Here is a table of points, one per row:
[ 1.7  0.1 -0.7  1.4 -2.1  1.9 -0.1 -1.0  1.2  0.5 -1.4  0.1  0.1 -0.2
  2.6  1.2 -1.0  0.7  2.1 -0.2  0.5  0.4 -0.6 -0.2]
[-1.3  0.2 -0.5 -1.0  0.1  1.4 -0.2  1.9  1.0 -0.6  0.1  0.4 -1.2 -0.4
 -0.9 -0.9 -0.7 -0.2 -1.6 -0.2  1.4 -1.0  0.4 -0.5]
[ 0.0 -2.8 -0.6 -0.6 -0.6  1.4  1.7  1.0 -1.1 -0.2  0.0 -1.0  1.2 -1.0
  0.3  0.5  0.7 -1.0  0.0  0.2  2.2  0.8 -0.7  0.1]
[ 1.3  1.4 -1.5 -0.7  1.4  0.3  1.2  2.0 -1.4  0.0  0.6  1.0  1.4  0.5
  0.5 -0.6 -1.4 -0.8 -1.0  0.8 -0.4  0.6  0.7  0.6]
[-1.8  0.3 -0.4 -1.1  0.0  1.2  0.0 -1.2  0.4  1.2 -1.4 -0.2  1.3 -1.0
 -1.8  1.3 -0.6  1.9 -0.4 -0.7  1.0  0.0  1.2  0.2]
[-0.2  0.3  0.8 -0.5 -0.1 -0.8  0.9  1.1 -0.2 -0.3 -1.3  1.1 -2.0  1.4
 -0.1  2.1 -0.2 -0.3 -0.1  0.3 -2.2 -1.1  1.4  1.0]
[-0.3  0.2 -1.5 -1.2 -0.1 -0.4  1.7 -0.8  1.4  0.5 -0.3 -1.1 -1.4 -0.1
  0.0 -0.1 -0.2 -1.5 -0.3 -0.2  1.7 -1.4  0.4  0.0]
[ 1.1  1.3 -0.6 -1.2  0.1 -0.8 -1.0 -0.2  0.7  1.2  0.3  0.7  0.6 -1.3
  0.6  0.8  1.4 -1.0  0.8 -0.8  0.0  1.3  0.5  0.5]
[-1.3 -0.6  0.3 -0.4  0.9  0.5  0.1 -1.7 -0.3 -0.2  0.3  1.2  0.0  1.0
  0.5  0.1  0.4  0.2 -0.2  0.7 -1.8 -0.1 -0.5 -1.3]
[ 0.1 -0.4  1.5 -0.7  0.6 -0.1 -0.1 -1.0 -0.7  1.2  0.0  0.4  1.7 -0.5
 -0.1  0.6 -0.7 -0.8 -0.2  0.0  1.7 -0.1 -0.3 -0.5]
[-1.3  1.2  1.9  0.9 -0.3 -1.7  1.1  0.1  0.2 -0.3 -0.1 -2.1 -0.6  0.3
  0.6  2.0 -0.5  0.0 -1.1 -1.5 -0.1  0.5 -0.4  0.6]
[-0.7 -0.4 -0.6 -2.2  0.8 -1.9 -0.6  0.3 -1.7 -0.4  1.0 -1.0  0.4  1.3
  0.8  0.5  0.2 -0.1  0.7  0.0  0.7 -0.9 -0.7 -1.5]
[ 1.3  2.3  1.2 -1.2 -0.4  0.5 -0.4  0.7 -0.8 -1.1  1.0 -1.3 -1.2 -1.1
 -0.2  1.0  0.1 -0.5  0.4 -0.1 -0.2  1.2  0.5  0.8]
[ 0.2 -1.0 -0.7  1.0  0.2 -0.6  0.1  0.2 -1.1  0.8  0.8 -0.8 -0.9  1.4
 -3.0  0.2  0.5 -0.6  1.7  1.3  0.2  1.1  0.3 -0.4]
[ 0.1  1.4  0.8  1.9 -1.0 -0.8 -0.2  1.2  0.6 -0.3  1.7 -0.1  0.1 -0.3
  0.9 -0.9  0.6  0.1  0.8 -1.8  0.2 -2.0  1.1  0.6]
[-1.3 -1.3 -0.1  0.7 -0.6  1.5  1.6 -0.5  0.7 -1.3  0.7 -1.3  0.8 -1.5
  0.8 -0.1  2.0  1.8  1.2 -0.5 -1.5 -0.2 -1.7  1.5]
[ 0.2 -1.1  0.4  0.3  0.7 -0.1  0.6  1.1 -1.3  1.6  0.0  1.1 -0.2 -1.1
  0.7  1.3  0.5  0.1  0.1 -0.7 -0.9 -1.4  0.3 -1.6]
[ 0.1  0.1 -0.6  1.7  0.7  0.1 -1.2 -0.4  1.4 -0.4  1.0  1.7  1.0  0.9
  0.1  2.1 -0.9  0.2  0.4  1.3  1.3 -0.4  0.7 -1.3]
[-2.1  1.2 -0.8  0.0 -1.0 -0.6 -0.6  0.5  0.1  1.4 -1.1  0.4  1.7 -0.4
  0.0 -0.7  0.4  0.6 -0.7  0.0 -1.6  0.8  0.5 -0.3]
[ 1.1  1.1  1.8  0.8 -0.1 -0.1 -0.4 -1.3  0.8 -1.0 -1.5  0.0 -0.2  0.6
  1.5 -0.3  0.7 -1.0 -0.5  1.2  0.5  0.7  1.6 -0.7]
[ 0.9 -1.8  0.3  0.1  1.7  1.7  0.2  0.5  1.1 -2.3  0.5  0.5 -0.3  1.5
  1.0  0.1 -0.7  1.2  0.4 -0.9 -0.3  0.7 -1.0 -1.1]
[-1.3  1.7 -1.8  0.6 -0.5  0.8 -0.4 -0.1 -0.7 -1.7 -1.3  0.9  1.2  1.1
  0.7 -0.6  2.4 -2.2 -1.1 -1.0 -0.1  0.5 -2.5 -0.2]
[ 1.8  0.0 -0.8 -1.9  1.0  1.3 -0.1 -1.4 -0.4 -0.8 -0.6 -1.4  0.9  0.0
 -1.1  0.1  0.8 -0.6  0.3 -1.5 -2.2 -1.5  1.6 -0.1]
[ 0.7 -0.1 -0.3  1.4 -0.9 -0.6  0.1  1.1 -0.4 -0.1 -0.3 -1.0 -0.4 -0.1
 -0.9  0.5 -1.9 -1.3 -1.0 -0.4 -0.7  0.5 -1.7 -0.7]
[ 0.9  0.4 -1.3 -0.9  0.1 -1.0  0.4 -1.3 -0.2  1.2  0.0 -0.2 -0.1  3.0
 -0.2  0.9 -0.7  1.4 -2.0  0.5  0.0  0.8 -2.4  1.5]
[ 1.5 -0.6 -1.1  0.9  0.6 -0.5 -0.3  1.2  0.9  0.4 -0.1 -0.7 -0.1 -0.6
 -0.4 -2.7  0.9  1.8 -0.9  0.9  0.5 -0.4 -0.3  0.3]
[-0.3 -1.1  0.1  0.4 -1.2 -0.3  0.5  0.6 -1.7  0.4  0.3  1.2 -0.2  0.9
 -0.5 -1.1 -0.8  2.0  1.1 -1.3 -1.0  2.2  1.1 -1.3]
[-1.5  0.1  1.8 -0.4 -1.3  0.0  0.3  1.6  0.4  0.4 -0.2 -0.1  1.5  0.2
 -0.1 -0.9 -0.2 -0.6 -0.3  1.3 -0.1 -1.7 -0.9 -0.1]
[-0.2  1.4  0.9 -1.8  1.2  0.0 -0.5  2.0  1.5  1.2 -1.2 -1.4 -0.3  1.4
  0.7 -1.1  0.6 -0.3  3.7 -1.0  1.3  0.7 -0.6  0.6]
[-0.8  0.0 -1.9 -0.5 -1.7 -1.4 -1.3  0.1  0.7 -1.1  1.1 -0.2  1.4 -0.3
 -0.6  0.5  0.8  0.3  0.8  1.2 -1.5 -0.3  0.0 -1.4]
[-0.9 -1.5  0.3 -2.3 -0.6 -1.0 -0.3 -1.1  1.4  0.0  2.1  0.6 -0.4 -1.2
  1.4 -1.4 -1.6 -0.2  0.1  1.7 -0.2  1.0 -0.6  0.5]
[ 0.6 -0.7 -2.0  0.5 -1.5 -0.4  1.4  0.7  1.2  1.7 -0.1 -0.1 -1.3  0.6
  0.6  0.5  1.7 -1.5 -0.4  1.1 -0.8  0.0  1.9  0.3]
[ 1.4  0.0  1.7 -0.1  0.1  0.3 -0.1 -1.4 -0.2  1.6 -0.5  0.3  0.5  0.7
 -0.3 -1.0  1.1  2.5  0.3 -0.8 -0.2 -1.5 -1.0 -0.2]
[-1.5 -1.0  0.8 -0.1  1.0  0.5 -0.3 -0.9 -1.2 -0.2  1.1  1.1 -0.7 -0.7
  0.2  0.5  1.6 -0.4  0.2  0.8  0.3  1.5  1.2  1.7]
[ 0.5 -0.3 -0.4  0.7  2.9  0.0 -0.5 -0.1  0.1  0.9 -0.6  0.3 -0.5 -1.6
  0.0  1.1  0.3 -0.8  0.4  1.0 -0.5 -1.8 -1.5  0.2]
[-0.4 -0.5 -0.3  1.0  0.1 -0.5  0.5 -0.6 -0.7 -1.4 -1.8  0.5  1.6 -0.8
 -0.9 -0.7 -1.9 -0.6  1.1  1.2  1.7 -0.4  1.1  0.5]
[-1.3 -0.6  1.8  1.0  0.5  1.6  0.4 -0.7  1.5  1.4 -0.4 -1.5 -0.1  1.2
 -1.4 -0.7 -0.6 -1.5  1.1  1.2 -1.9  0.5 -0.2 -0.4]
[ 0.5 -1.9  0.4  1.2  0.3 -1.2 -1.2 -1.3 -1.6  0.1 -1.6  0.3  0.2 -0.1
  0.4 -2.2 -0.6 -1.5 -0.2  0.1 -0.2 -1.1 -0.8  1.1]
[-0.5 -0.3  0.9  0.8  0.3 -1.1  0.7  1.3  2.0  0.7 -0.4  0.5  0.1 -0.9
 -1.1  0.5  0.8  2.1 -1.0  0.7  0.9  0.8  0.1 -0.6]
[-2.0 -1.2 -1.0  1.0  0.8  1.3 -0.1 -0.4 -1.1 -0.2 -0.1  0.8 -0.9  0.7
  0.4 -0.4  0.1  0.3 -0.2 -0.6  0.8 -0.2  0.5  2.5]
[-0.3  0.6 -0.5  0.6  1.2 -0.3 -0.6  0.6 -0.6 -0.5  0.1 -0.5 -0.5  1.6
  1.5  0.4 -0.8  1.0  0.1 -1.4  1.3 -0.7  1.5 -0.6]
[ 0.3  1.6  0.6  1.8 -0.7  1.3 -0.5 -0.2 -1.6  0.4  0.7 -0.5  0.7 -0.1
  0.2  0.0  0.2 -0.1 -0.2  2.2  0.4  0.5 -0.5  0.5]
[ 0.2  1.1 -0.2  1.0  1.0 -1.5  0.4 -0.5  0.5 -0.2  0.2  2.4 -0.5 -1.0
 -3.0  0.5  0.0 -0.6  1.2 -2.2  1.0  0.7 -2.1 -0.2]
[-1.0  1.6 -1.2  0.5 -0.8 -0.7  0.6 -0.4 -1.6 -0.1  1.2 -0.8 -1.5 -0.8
  0.5 -0.4 -0.8  1.4  1.2  2.2  0.2 -2.0 -0.8 -0.6]
[-0.2  0.0  0.2  0.5  0.5  0.6 -1.0 -0.5 -1.4  1.6  1.7 -0.3  0.1 -1.0
 -0.1 -0.6 -1.5 -0.1 -0.1 -1.2 -0.3  0.8  0.2  1.5]
[-0.3 -1.1  1.4 -0.8 -0.9  1.4  0.1  0.9 -0.8  0.8  1.5  1.1  0.9  0.8
  0.3  0.6 -0.1 -0.9 -1.1 -0.2 -0.4 -0.9 -0.4 -0.3]
[-0.1 -0.4  1.5 -1.2 -1.2  0.3 -1.7  1.1 -0.4 -2.4 -1.0  0.0 -0.8 -0.1
 -2.2  0.4  0.0  0.0  0.2  0.9 -0.2 -0.4 -0.6  0.2]
[-0.2  1.1 -0.3 -0.2 -0.8 -0.6  1.8 -1.3  1.0 -0.4 -0.2  0.7 -0.4  0.5
  0.3 -1.9  0.1 -0.3 -0.8 -1.4 -0.1  0.2  1.3 -1.1]
[ 0.2  1.2 -0.4 -0.1  1.6  1.0  0.5 -1.0  1.3 -1.3  2.1 -0.8  0.7  0.0
 -0.8 -0.5 -1.5 -0.3 -0.1  0.1 -0.6 -0.6  0.1  0.5]
[ 1.8  0.6  1.2  0.5  1.7 -0.8  1.4  1.0 -0.4 -0.4  0.6  0.4  1.8  0.3
 -0.3 -0.2  1.3  0.7 -1.6  1.6  0.3  1.0  0.7  0.5]
[ 1.2 -0.2 -0.3 -0.6 -1.6  0.2 -2.7  0.4  1.2 -0.2 -0.5  1.8 -0.5  1.0
 -0.2  0.0  0.2  0.5 -0.5 -0.4  0.0 -0.6  0.3  2.6]
[ 1.5 -0.2  0.9 -0.6 -1.8 -0.2  0.4 -0.8 -0.1  0.2  0.3  0.1 -1.7 -0.1
 -0.5  0.4  0.3 -0.4 -0.5 -1.0  1.6 -0.6  0.2 -0.3]
[ 1.3  1.3 -0.1 -0.6 -0.3  2.4  0.5 -0.6 -1.1  0.7 -0.3  1.1 -2.0 -1.5
  0.2 -1.1  0.2  0.6 -0.2  0.5 -0.1  0.5 -0.7 -2.0]
[-0.6  0.0  0.9 -0.3  1.4 -1.1 -1.6  0.5  0.6 -0.3  0.8  0.0 -1.2 -1.1
  0.2 -1.1 -0.6 -1.3 -1.3 -0.2 -0.9  0.6 -0.6 -1.2]
[ 0.1  0.2  0.1  0.2 -0.1 -1.1 -0.2 -1.7 -0.3 -2.0 -0.4 -1.4 -0.6  0.1
  0.2  0.1  1.4  0.4 -0.3 -0.5  0.8  0.3  1.2 -0.4]
[ 1.4 -1.5 -0.7  0.0 -1.4 -1.5  2.2  0.1  0.9 -0.9  0.0  0.1  1.3 -0.5
  0.6  0.5 -1.0 -0.2  1.1 -1.5 -1.2  0.1  0.6  0.9]
[ 0.3 -1.3 -0.8  1.1 -0.8  0.6 -2.9  0.3  0.8  0.5  0.1 -2.8  0.1 -0.2
  0.2  0.7 -0.1 -0.3 -1.6 -1.4  0.1  0.7  0.7 -1.2]
[-0.3 -0.2 -0.6 -0.9  0.9 -0.6  0.1  0.5 -0.6 -0.1 -3.1 -0.3 -0.7 -1.7
  1.3  0.3 -0.8  1.9 -0.3  0.6 -0.9  1.3 -0.1  0.4]
These points spread out most along one direction. Take the direction at right angles to it along which they spread out most. Go by this last direction. How far along it is each point below, from 0 to 99? The average is 50, and the first point in the table lies past the average. One standard deviation of the points above along it is 16.
[-0.6  0.0  0.9 -0.3  1.4 -1.1 -1.6  0.5  0.6 -0.3  0.8  0.0 -1.2 -1.1
  0.2 -1.1 -0.6 -1.3 -1.3 -0.2 -0.9  0.6 -0.6 -1.2] -> 19
[-0.9 -1.5  0.3 -2.3 -0.6 -1.0 -0.3 -1.1  1.4  0.0  2.1  0.6 -0.4 -1.2
  1.4 -1.4 -1.6 -0.2  0.1  1.7 -0.2  1.0 -0.6  0.5] -> 56
[-1.3  0.2 -0.5 -1.0  0.1  1.4 -0.2  1.9  1.0 -0.6  0.1  0.4 -1.2 -0.4
 -0.9 -0.9 -0.7 -0.2 -1.6 -0.2  1.4 -1.0  0.4 -0.5] -> 31
[ 0.1  1.4  0.8  1.9 -1.0 -0.8 -0.2  1.2  0.6 -0.3  1.7 -0.1  0.1 -0.3
  0.9 -0.9  0.6  0.1  0.8 -1.8  0.2 -2.0  1.1  0.6] -> 42
[-0.3  0.6 -0.5  0.6  1.2 -0.3 -0.6  0.6 -0.6 -0.5  0.1 -0.5 -0.5  1.6
  1.5  0.4 -0.8  1.0  0.1 -1.4  1.3 -0.7  1.5 -0.6] -> 40
[ 0.3 -1.3 -0.8  1.1 -0.8  0.6 -2.9  0.3  0.8  0.5  0.1 -2.8  0.1 -0.2
  0.2  0.7 -0.1 -0.3 -1.6 -1.4  0.1  0.7  0.7 -1.2] -> 54
[ 0.0 -2.8 -0.6 -0.6 -0.6  1.4  1.7  1.0 -1.1 -0.2  0.0 -1.0  1.2 -1.0
  0.3  0.5  0.7 -1.0  0.0  0.2  2.2  0.8 -0.7  0.1] -> 76
[ 0.7 -0.1 -0.3  1.4 -0.9 -0.6  0.1  1.1 -0.4 -0.1 -0.3 -1.0 -0.4 -0.1
 -0.9  0.5 -1.9 -1.3 -1.0 -0.4 -0.7  0.5 -1.7 -0.7] -> 36
[ 1.1  1.3 -0.6 -1.2  0.1 -0.8 -1.0 -0.2  0.7  1.2  0.3  0.7  0.6 -1.3
  0.6  0.8  1.4 -1.0  0.8 -0.8  0.0  1.3  0.5  0.5] -> 41
[-0.3 -1.1  1.4 -0.8 -0.9  1.4  0.1  0.9 -0.8  0.8  1.5  1.1  0.9  0.8
  0.3  0.6 -0.1 -0.9 -1.1 -0.2 -0.4 -0.9 -0.4 -0.3] -> 49
[ 0.2 -1.0 -0.7  1.0  0.2 -0.6  0.1  0.2 -1.1  0.8  0.8 -0.8 -0.9  1.4
 -3.0  0.2  0.5 -0.6  1.7  1.3  0.2  1.1  0.3 -0.4] -> 39
[ 0.6 -0.7 -2.0  0.5 -1.5 -0.4  1.4  0.7  1.2  1.7 -0.1 -0.1 -1.3  0.6
  0.6  0.5  1.7 -1.5 -0.4  1.1 -0.8  0.0  1.9  0.3] -> 56
[-1.5 -1.0  0.8 -0.1  1.0  0.5 -0.3 -0.9 -1.2 -0.2  1.1  1.1 -0.7 -0.7
  0.2  0.5  1.6 -0.4  0.2  0.8  0.3  1.5  1.2  1.7] -> 55
[ 1.8  0.0 -0.8 -1.9  1.0  1.3 -0.1 -1.4 -0.4 -0.8 -0.6 -1.4  0.9  0.0
 -1.1  0.1  0.8 -0.6  0.3 -1.5 -2.2 -1.5  1.6 -0.1] -> 55
[-1.8  0.3 -0.4 -1.1  0.0  1.2  0.0 -1.2  0.4  1.2 -1.4 -0.2  1.3 -1.0
 -1.8  1.3 -0.6  1.9 -0.4 -0.7  1.0  0.0  1.2  0.2] -> 68
[ 1.3  2.3  1.2 -1.2 -0.4  0.5 -0.4  0.7 -0.8 -1.1  1.0 -1.3 -1.2 -1.1
 -0.2  1.0  0.1 -0.5  0.4 -0.1 -0.2  1.2  0.5  0.8] -> 24
